In the rows, zero is written as 128.
runs of hidden systems:
kap, trace 1 (10 x 20):
[[ 69 147 169 150 118 160 127 171 142 103 146 120 144 166  76 160 123  91
   81 120]
 [121  95 171  62 122 160 101  96 112 105  81 112 164 116 118 133 103 152
  156 112]
 [118 115 113 122 100  92 158 111 130 149 180  88 115  74  58 155 103 156
  105 129]
 [168 126 111 100 165  97 154 155 156  80 105 112 112 161  99 109 103 149
  174 168]
 [179 117  77 143 104  82 157  83 118 171 112 141 135 100 181 129 120 149
  145 129]
 [149 168  99 166 169 108 120 185 143 114 179 142  79 141 155 137 158 100
  127 117]
 [139 118 144 148 126 160  87 132 138 141  86 178 169 142 193  85 143  99
  126 153]
 [ 55 163 161 140  93 138 125 109  87 136 158 152 117 111 134 144 158 115
  102  79]
 [ 93 114 165 104 173 199  96 155 140 133 125  91 124 154  82  98 131 120
  110 134]
 [110 120 147 122  74 128 156  71 113 121  85 123 179 133  79 165  92 145
  110 128]]
Zes, trace 2 (10 x 20):
[[125 110 150 107 101  98 152  92 127 157 116 104  66  73 131  84 153 157
  135 172]
 [ 98 157  92 135 144 133 146 160 101  98 142 178 159 155  99 129  88 117
  137  57]
 [175 117 154 134 154 151 129  88 139 159  61  92 106 145 143 104 152 139
  107 184]
 [102 126  68 152  60 121 144 134 134 135 164 134 133 112 104 177  99 116
  151  75]
 [187 135 169 114 197 159  62 130 138 105 107 125 146 135 153 133 146 119
  110 147]
 [ 94 128 117 141  44  80 154 105 144 133 162 138  91  90 119 118 144 134
  161 161]
 [122 156 131  97 205 137 112 160 100  94 144 149 172 184 146 130 110 136
  137  87]
 [120 109 144 151 101 119 160 113 144 188 112  98  86 116 146  88 160 131
   94 189]
 [111 130 100 115 127 120 148 169 114 103 148 125 171 142  95 185  68 127
  126  61]
 [181 105 165 119 163 156  93 103 132 161  86 112 102  80 148  91 153 132
   98 156]]
Ker, trace 3 (10 x 20):
[[128 122 148  71 137 114 158 115  93 118 115  83  77  90 124 152 119 165
  142  75]
 [152 159 109 182 107 131 146 117 130 102  64 197 108 128 123  97 137  89
  132 122]
 [114 131 193 126 117 146 106 132 124 129 114  88 139 159 189 189 155 113
   94 130]
 [ 87 107 102 127  80 152 109 149 132 151 158 145  86  79 132 100 135 108
  167  83]
 [139 155 127 171 163 152  82 135 164 128 158 144 156 175 112 113 154 106
  107 187]
 [ 99  80 129  76 130 118 149 147 130 174 160  57 137 131 140 127 106 169
  136 142]
 [145 153  63 140 154 120 140  97 110 121 141 183 147 114  61  96  93 143
  143 102]
 [192 126 153 128 159 102 148 140 148 113  92  80 132 147 126 176 112 134
   88 169]
 [ 98 122 132  89  75  88 164 124  92 101 108 160 129  90 147 129 102 144
  165  76]
 [173 178 147 162 154 149  81  92 125  93 107 158  88 117 121 134 175 102
  122 124]]
Zes, trace 4 (10 x 20):
[[109 157 169 129 166  80 165 141 104 127 155 151 121 120 119  82 141 142
   71 173]
 [121 118  98 101 149  93 210 162 108 134 105 114 104 139 116 100  87 158
  140 102]
 [158 120 115 157 145 163 146 118  99 172  68 147 144 116 139 119 104 114
   73  78]
 [161 128 133 155  89 153 133 105 150 110  79  95  83 107  83 188 123 107
  120 110]
 [153 116 117 115  97 164  62 109 146  95 109 154 142 109 141 139 126 110
  194  99]
 [106 173 153 150 111 134  79  69 132 111 159 149 127 148 128 129 186 126
  144 172]
 [ 87 135 106 107 136 114 133 169 151 119 188 101 125 196 139 118 136 141
  183 158]
 [111 110 135 126 158 110 131 154 119 186 168 127 185 145 171 103 120 142
   80 159]
 [128 122 145 120 147  87 180 166 118 147 158  82  98  93  98 151 109 142
   65 124]
 [164 100 124 104 147 116 145 171 117 114  83 156 124  67 121  92  83 123
  120  87]]
seg, trace 5 (10 x 20):
[[105 104 158  77 104 114 115 157 104 125 133 124 126  97 213 143 130 132
  154  81]
 [138 138 110 150 122 131 118 120 148 122 141 155  58  67  71  76 146 113
  139 132]
 [118 155 166 149 149 154 156 128 110 116  49 147 140 193 153 112 141 108
   93 135]
 [105 115  79 140  80 170  99  93 124 164 152 122 157 128 126 169 116 123
  150  75]
 [162 131 149 118 175 137 101 123 159 103 143  92 135 129  51 143 115 140
  105 172]
 [120  95 145  96 103  90 141 153 134 138 113 126 174 149 207 112 117 140
  149 168]
 [107 160  97 114 128  95 122 110 103 108 197 174 106  80 102 111 129 149
  166  92]
 [142 152 142 149 165 121 183 116 121 150  91 101  70 154 115  99 154 140
   87 167]
 [131 127  88 166  97 129 144 166 124 142 118 144 159 151 178 182 105  92
  119  71]
 [145 121 157 101 149 164  78 117 131 120 148  81  90  76  86 170 134 131
  119  94]]
vimu, trace 6 (10 x 20):
[[125 142 104 128 117 173 140  97 110  99  60 156 128 149  85 118 103 124
  166  72]
 [160 142 111 168 145 193  97  80 142 152 105  93 123 169 105 164 146 114
  113 128]
 [131 141  87 166 102 135 101 160 180 122 174 110  93 159 139 164 155  95
  167 138]
 [121 144 139 142 127 112  71 126 134 134 192 167 161 122 184 123 165 119
  129 159]
 [ 90 139 166 101 133  71 160 129 104 138 173 120  90 110 161 102 159 161
  117 160]
 [ 95 126 116  86 167 101 176 157  82 132 140 158 152 130 121  79  88 156
  127  91]
 [164  95 128 115 164 133 166 124 116 170  83  92 156 123 108 128  83 150
   71 129]
 [159  97 109 130  93 134 145 168 163 101  84 103 119 110  92 172  79 105
  141 100]
 [168 130 151 151 100 168  66  95 151  96  73 161 146 109 118 145 134  91
  136 132]
 [113 171 151 149  84 139 115  70 131 107 117 122  69 138 126 148 186 121
  159 143]]
Pir, trace 7 (10 x 20):
[[174 145 143 184 122 162 116 116 145 137  85 108  77 115 125 167 159  86
   85 123]
 [ 94 119 140 124  39 113 110 134 159  90 146 135 114 105 136 156 140 108
  182 134]
 [122 142 168 113 141 154  76  48 111 143 128 131 136 128 145 103 175 149
  136 166]
 [ 59 134 123 120 122 133 156 132 131 151 191  75 118 169  77 138 129 148
  127 137]
 [131 109 105  94 178 133 101 160 121 137 156 152 205 151 154  96  93 144
  141 122]
 [164 149 127 149 186 110 157 134  98 151 138 114 131 116 114 163 112 132
   46  96]
 [148 134 110 119 116  78 158 186 142  60 117 166 114 102 109 127  91 115
  157 112]
 [187 115 155 133 125 121 137  88 122 142  50 142 105  88 163  95 145 130
  111 156]
 [ 93 139 108 150  64 148 167 117 138 124  98 106  68 155 109 144 143 114
  166 109]
 [126  97 122 130 111 184  57 136 168 150 131 132 143 136 165 100 146 106
  166 150]]
Pir, trace 8 (10 x 20):
[[ 88 126 105 161 144 169 114 170 136 194 170 122 110 157 162  95 154 105
  107 124]
 [ 90 145 134 170 113 135 112 161 129 130 161 171 197 149 128 150 117  89
   79 117]
 [109 144 200 101 156 129 108 151  95  87 132 149 136  84 115 140 123 120
   77  89]
 [128 124 141 102 112 106 157  85 113 104 108 143 127  71  42 109  93 156
  121 130]
 [157  98 130  82 142 142 150 117 133 114  54  85 126 152 112 121  97 155
  163 137]
 [175  97  58 133 125 145 127 117 142 179 121  84 102 119 147 147 116 136
  162  96]
 [179 149  85 171 130 127  92 139 171 117 153 126 130 168 160 173 148 100
  155 147]
 [122 146 160 142 119  83 109 144 130 128 182 132  99 108 195 144 180 118
  114 155]
 [ 70 175 150 140 118  99 151  98 100 113 156 188 125 141 116  76 158 136
  130 155]
 [ 65 115 168 112 149 158 154 161 119 147 108 121 131 159 108  66 126 126
   92 147]]
vimu, trace 9 (10 x 20):
[[121 125 182  84 174 154  66 134 123 117 137 134 124 115 154  76 162 134
  139 152]
 [ 96 141  98 144  89  80 198  81 106 161 147 144 113 112 102  99 124 159
  127 147]
 [132 128 129  71 204 141 122 159 109 100 136 105 168 178 122 142  92 153
  142  93]
 [191  91  83 161 122 119 144 119 151 190 110 119 105  71 130 111 113 125
  106 141]
 [134 152 156 132 105 101 131 155 140  50 119 136 154 145 110 199 107 107
  126 118]
 [149 113 152 121 126 164  88 107 124 142  75 147  95  93 189  84 163 113
  146 124]
 [ 71 182 132 167  95 119 166  94 107 119 152 141 110 145  73 154 142 121
  100 113]
 [114 116 127  98 183 177 104 167 140 140 125 102 136 202 163  92 138 130
  160 134]
 [126 107  85 162  85 107 142 108 140 198 183 113 142  83 114 142 118 136
   97 135]
 [134 126 167  83 156 102 111 183 155  62 150 111 145 143 113 140 113 132
  139 162]]
vifav, trace 10 (10 x 20):
[[102 124 147  89 163 111 137 125  76 149 172 127 155  83 110 131 100 163
   82  85]
 [143 119 115 125 136 108 180 117 142 141 119  96  87 106  46  97 106 151
  113 167]
 [172 123  66 112 128 107 156  94 112 119  85 154 171 141 127 126  78 155
  179 104]
 [182 157  98 170 112 114 116  73 131 134 146 116  93 101 123 190 151 127
  129 116]
 [140 145 113 161 100 142 102 146 177  86 107 158 107 164 134 115 154  90
  183 165]
 [118 133 169 116 123 144  76 120 108 134 124 144 159 138 225 145 162 116
  131 114]
 [ 57 143 172 144 122 146 130 176 132 142 173 107  77 133 121 120 167 101
   87 125]
 [109 103 152  91 184 151 129 180 125 134 108 129 165 157 124  72 100 134
  107 139]
 [120  99 133 108 114 105 169 121  98 173 137  93 152  87 114 156  87 156
   74 103]
 [150 134  89 125 142 107 152 131 145  99 146 128 101  99  28 118  92 143
  145 122]]
Ker, trace 11 (10 x 20):
[[142 144 130 189 106 147  96 129 161 147 121 156 126 148 176 111 173  86
  115 175]
 [ 61 115 147 102 132 144 114 164 123 165 197  82 138 150 160 142 142 137
  116 117]
 [141 110  67 138 159 149 103 135 144 166 166 153 128  94  89  60 112 131
  138 127]
 [141 131 138 135 159 106 151 135 144 134 143  99 178 166  83 144 102 145
   74 190]
 [135  98 117  62 131 107 157 123  98 114 109 117 140  91 107 132  71 170
  157  83]
 [179 167 123 163 118 105 141  75 129  80  83 170 114 110  79 134 128 118
  128 139]
 [123 134 181 106 109 117 148 153 128  90  79  93 105 165 186 177 143 120
  139 123]
 [106 139 114 139  82 140 107  91 104 141 127 175 102  94 174 107 159 116
  167  82]
 [125 157 139 183 153 162  96 162 157 143 163 110  99 167 142 141 179  85
   91 152]
 [ 89  75 118 105 117 136 125 181 136 181 159 112 160 130 177  94 111 133
  128 132]]
vifav, trace 12 (10 x 20):
[[132 161 161 137 156  88 141 187 141  84 136 148  94 151 162 108 159 109
  125 167]
 [130  96 138 123 134 137 132 175 115 169  98 146 120  93 209  88 126 111
  105  99]
 [ 95 157 170 147 132 136 158 146  94 113 109 148 116 106  84 138 118 106
   53  81]
 [146  89 142  99 145 182 118 140 145 124  67  89 114 115  75 117  96 125
  126 117]
 [106 120 107 129  81 148 125  62 110 141 127 138 192 126  81 159  92 144
  133 101]
 [143 148 121 105 140 126 106  92 149  97 170  79 102 142  73 167 138 156
  173 149]
 [135 120  75 137 108 113 115 101 155 157 155 141 156 160 164  93 139 142
  187 184]
 [134 170 135 128 146  68 141 136 106 110 172 137 127 154 195 159 159 140
  129 136]
 [144 119 118 156 145 122 131 201 157 152 141 130  62 109 171  83 154  97
  113 144]
 [125 133 165 138 136 115 150 160  98 115  79 184 168 121 160 108 109 105
   76 112]]
kap, trace 13 (10 x 20):
[[179 155 118 128 168 121  78  71 136 122 169 122  93 102 115 119 169 149
  157 160]
 [ 95 111 119 151  94 100 169 177 158 158 140 119 146 178 170 113 129 117
  123 183]
 [132 175 112 107 178 133 112  91  75 104 132 178 150 151 147 120 132 150
  158  72]
 [141 111 165 155 148 146 114 149 140 187 141  79 122 112 149 143 145 112
   40 155]
 [ 91 140 147 115 110 129 149 175 113  64  96 179 159 144 106 127  88 103
  137  84]
 [156 109 157 101 136 151  94  63 114 157 107  98  88  54 120 119 149 152
  122 120]
 [ 91 124 102 163  84 115 177 180 167 125 149 111 105 145  64 131 104 107
  122 149]
 [168 135 109  95 143 142 109  76 123  92  79 132 131 157 143 122 126 153
  206 125]
 [135 115  90 164  98 105 137 125 148 195 190  89 126 109 154 166 137 130
  102 137]
 [130 160 129 117 174 119 107 182 142  62 144 166 152 180 133 113 123 115
  161 139]]
seg, trace 14 (10 x 20):
[[151 146 121 134 183 113 126 152 160 124 156 107 151 207 145 125 139 134
  130 198]
 [100 125 115 112 140 102 121 163 115 168 209 118 146 130 198 134 138 140
  128 115]
 [115 131 125 129 164 111 150 175 128 147 184 117  70  78  84  95 127 129
   85 120]
 [130 115 156 138 136 121 179 167 107 149  67 138 122 113 161 106 112 110
   64 107]
 [112 120 125 134  66 150 130 108 103 122  97 152 123  72 105 160 104 111
  129  50]
 [170 123 149 125 127 163 114  84 148  93  57 109 110 121  66 135 119 126
  138 144]
 [144 124 131 128  86 132 105 101 148 100  87 149 186 177 174 145 127 122
  175 162]
 [113 156 110 104 137 129  84  91 132 106 197 129 130 150 114 131 150 154
  198 135]
 [139 143 115 143 182 107 141 137 148 162 169 107 116 176 135  86 155 145
  116 203]
 [ 94 142 111 136 146  98 156 185 105 154 185 138 153 150 179 140 118 126
   96  96]]

runs to name:
trace 15 (2 x 20):
[[142 147 120 144 130 165 139  61 122 137  78 111  59 123  80 104 152 133
  139 128]
 [154 143 114 181 111 146 125 128 152 116  85 138 174 198 145 172 121  91
  119 143]]
 -> seg
trace 16 (2 x 20):
[[183 118  83 159 140 146 143 104 160 168  90  96  74 136 112  98 140 128
  141 163]
 [ 91 146 112 144 109 106 174 140 111 129 134 137 191 196 151 172 102 127
  113 111]]
 -> Ker
trace 17 (2 x 20):
[[144 114  98 156  99 133 105  87 155 154 134 149 209 149 119 124 114 130
  133 181]
 [126 142 151  88 108  71 128 128 126  81 172 101 115 120 150 187 139 149
  166 131]]
 -> vifav
trace 18 (2 x 20):
[[136  94  98 164  63 108 154 129 162 170 117 135 103  75 115  92 123 115
  124 165]
 [ 97 167 156 109 169 143 108 140 111  81 150 141 185 195 115 156 122 130
  124 113]]
 -> Ker
trace 19 (2 x 20):
[[124 138 108 104 209 145 129 112 108 178 164  98 116 162 129  83 142 168
  129 137]
 [144 145 127 167 146 114 167 134 124 137 102 129 184 185 123 160 102 119
   65 144]]
 -> kap
trace 20 (2 x 20):
[[ 99 109 110  90 121 134 135 113 148 120 142 110 119 135  58  80 108 160
  183 160]
 [170 154 115 139 168  81 152  92 103 131 114 180 180 150 155  99 122 153
  114 168]]
 -> seg
trace 21 (2 x 20):
[[168 181 120 150 171 117 106  74  90 108 138 194 140 102 123 124 143 129
  111 107]
 [114 131 172 123 120  95 171 175 157  95 124  95  76 126  82 126 130 121
  103 176]]
 -> Pir
trace 22 (2 x 20):
[[ 59 173 153 160 115 134 161 124 118 109 137 147 148 184  70 125 131 114
   92 146]
 [140 100  80 100 163 150 145 114 110 181 118  91 164 155 136 134  89 162
  137  92]]
 -> seg
trace 23 (2 x 20):
[[161 127  70 131 108  83 183 124 114 129 101 134 150 150 163 165  89 146
  161  99]
 [181 152 131 129 131 103 102 101 129  99 155 100  78  87 123 195 152 134
  138 111]]
 -> seg
trace 24 (2 x 20):
[[169 160 126 172 195 149 105 158 152 123 143 112 126 168 104 150 141 100
   79 147]
 [135  73 142 127  66 119 120 176 172 127 103 113 166 115 165 146 104 103
  129 155]]
 -> vifav
trace 25 (2 x 20):
[[100 171 107 163 130  97 158 193 137 101 156 165 115 177 153 124 139  97
  135 121]
 [134 104 166  98 138 110 157 139 118 145  82  94 154 167 207 136 126 149
  116 154]]
 -> Zes
trace 26 (2 x 20):
[[140 147 123 173 137 145 122 103 137 156  95 162 164 190 170  93 155 113
  115 182]
 [ 81 156 148 131 126 144 130 137  84 135 143 129 136 157 182 171 145 115
  107  60]]
 -> kap
trace 27 (2 x 20):
[[137  97  78 154  78 173 112 142 184 147 119  93 106 139 108 147 117 100
  170 124]
 [126 136  92 140 107 107 102 129 155 117 180 143 196 177 146 164 115 129
  168 156]]
 -> Ker
trace 28 (2 x 20):
[[161 157 134 144 107 122 138  94 123  83  83 146  63  84  95 141 142 115
  142  96]
 [117 147 170 148  95 136 133 150 139  93  72 135 113 180 189 144 160  91
  136 147]]
 -> Ker
trace 29 (2 x 20):
[[111 171 150 146 169 140  86 124 112 125 198 149 107 101  98 123 167 119
   91 119]
 [114  96 170 106 119 129 154 151 151 132  72 101 122 161 140  80 130 130
  131 196]]
 -> vifav
trace 30 (2 x 20):
[[ 52 120 153 125  64 114 124 110 119 138 183 141 182 113 109 138 119 136
  116 134]
 [114 108 162  64 167 136 118 126 132 124 138  94 116 125  96  74 131 169
  151 171]]
 -> vimu
trace 31 (2 x 20):
[[186 129 114 158 139  92 105 124 147 139 141 182 140  87 164  88 141 119
  118 182]
 [ 73 150 189  94 156 101 157 152  99 124 171  94 114 137 122 135 141 153
   86 137]]
 -> Ker
trace 32 (2 x 20):
[[ 89 108  97 119 118 157 106 154 171 142 177 113 129 159  95  84 126 127
  171 168]
 [140 115 107 113 115  94 108  80 137 154 186 121 191 117 118 135 113 169
  145 181]]
 -> vimu
trace 33 (2 x 20):
[[ 90  93 110 105 102 156 112  96 123 182 141 113 191 157 148 117 111 151
  152 136]
 [127 152 109 130 200 173  97 138 114 144 172 100 145 172 115 166 125 128
  107  81]]
 -> Pir
trace 34 (2 x 20):
[[149 169 107 100 160 123 122  65  88  98 136 131 118 131 110 161 129 164
  173  76]
 [182 137 100 172 113  95 171 148 156 131  91 120  68 132 160 138 143 107
  129 145]]
 -> Ker
trace 35 (2 x 20):
[[131 112 191 119 100 147  96  70 130 132  85 135 139  88 109  96 145 133
  107 180]
 [ 58 134 131  82  95 134 160 108  93 110 121 118 112 154 119 129 122 154
  182  83]]
 -> vifav
trace 36 (2 x 20):
[[100 136 144 135 115 195 119 106 138 102  63 135 121 167  70 104 127 107
  146 129]
 [108 111 122 120  74 161 127  73 127 152 121  68 120 134 114 189 123 142
  148 103]]
 -> kap
trace 37 (2 x 20):
[[158 163 115 185 162 125  97 126 149 149 183 142  89 113 124 113 177 108
   97 164]
 [149 131 105 120 112  55 169 171 154  86 136 130 140 157 148 143 103 138
  167 164]]
 -> Zes
trace 38 (2 x 20):
[[ 85 143 135 110 133  93 170 152 104 130 170 127  52  83 108  93 139 144
  128 106]
 [166 133 109 132 191 141 157 119 109 149  67 153 129 146 114  60 111 140
  113 137]]
 -> vifav
trace 39 (2 x 20):
[[170 120  79 135 164 111 139 151 130 180 139 122  81 115 197  92 145 137
  142 123]
 [108 170 159 177 125 120 126 168 123 114 158 149  96 110 125 160 153  84
   68 100]]
 -> seg
trace 40 (2 x 20):
[[164 134 168 117 147 139  94 160 138  88  76 133 136 163 204 141 147 102
  140 140]
 [ 72 117 153 150  82 156 107 154 123 168 152 135 116  95 169 137 149  91
   93  88]]
 -> vifav
trace 41 (2 x 20):
[[ 73 171 111 145 127 147 127 150 126  85 159 158 161 200  97 146 121 109
  149 104]
 [144  97 131 127 156 157  92 111 143 201 143  89 129 135 183 103 157 140
  120 171]]
 -> vimu
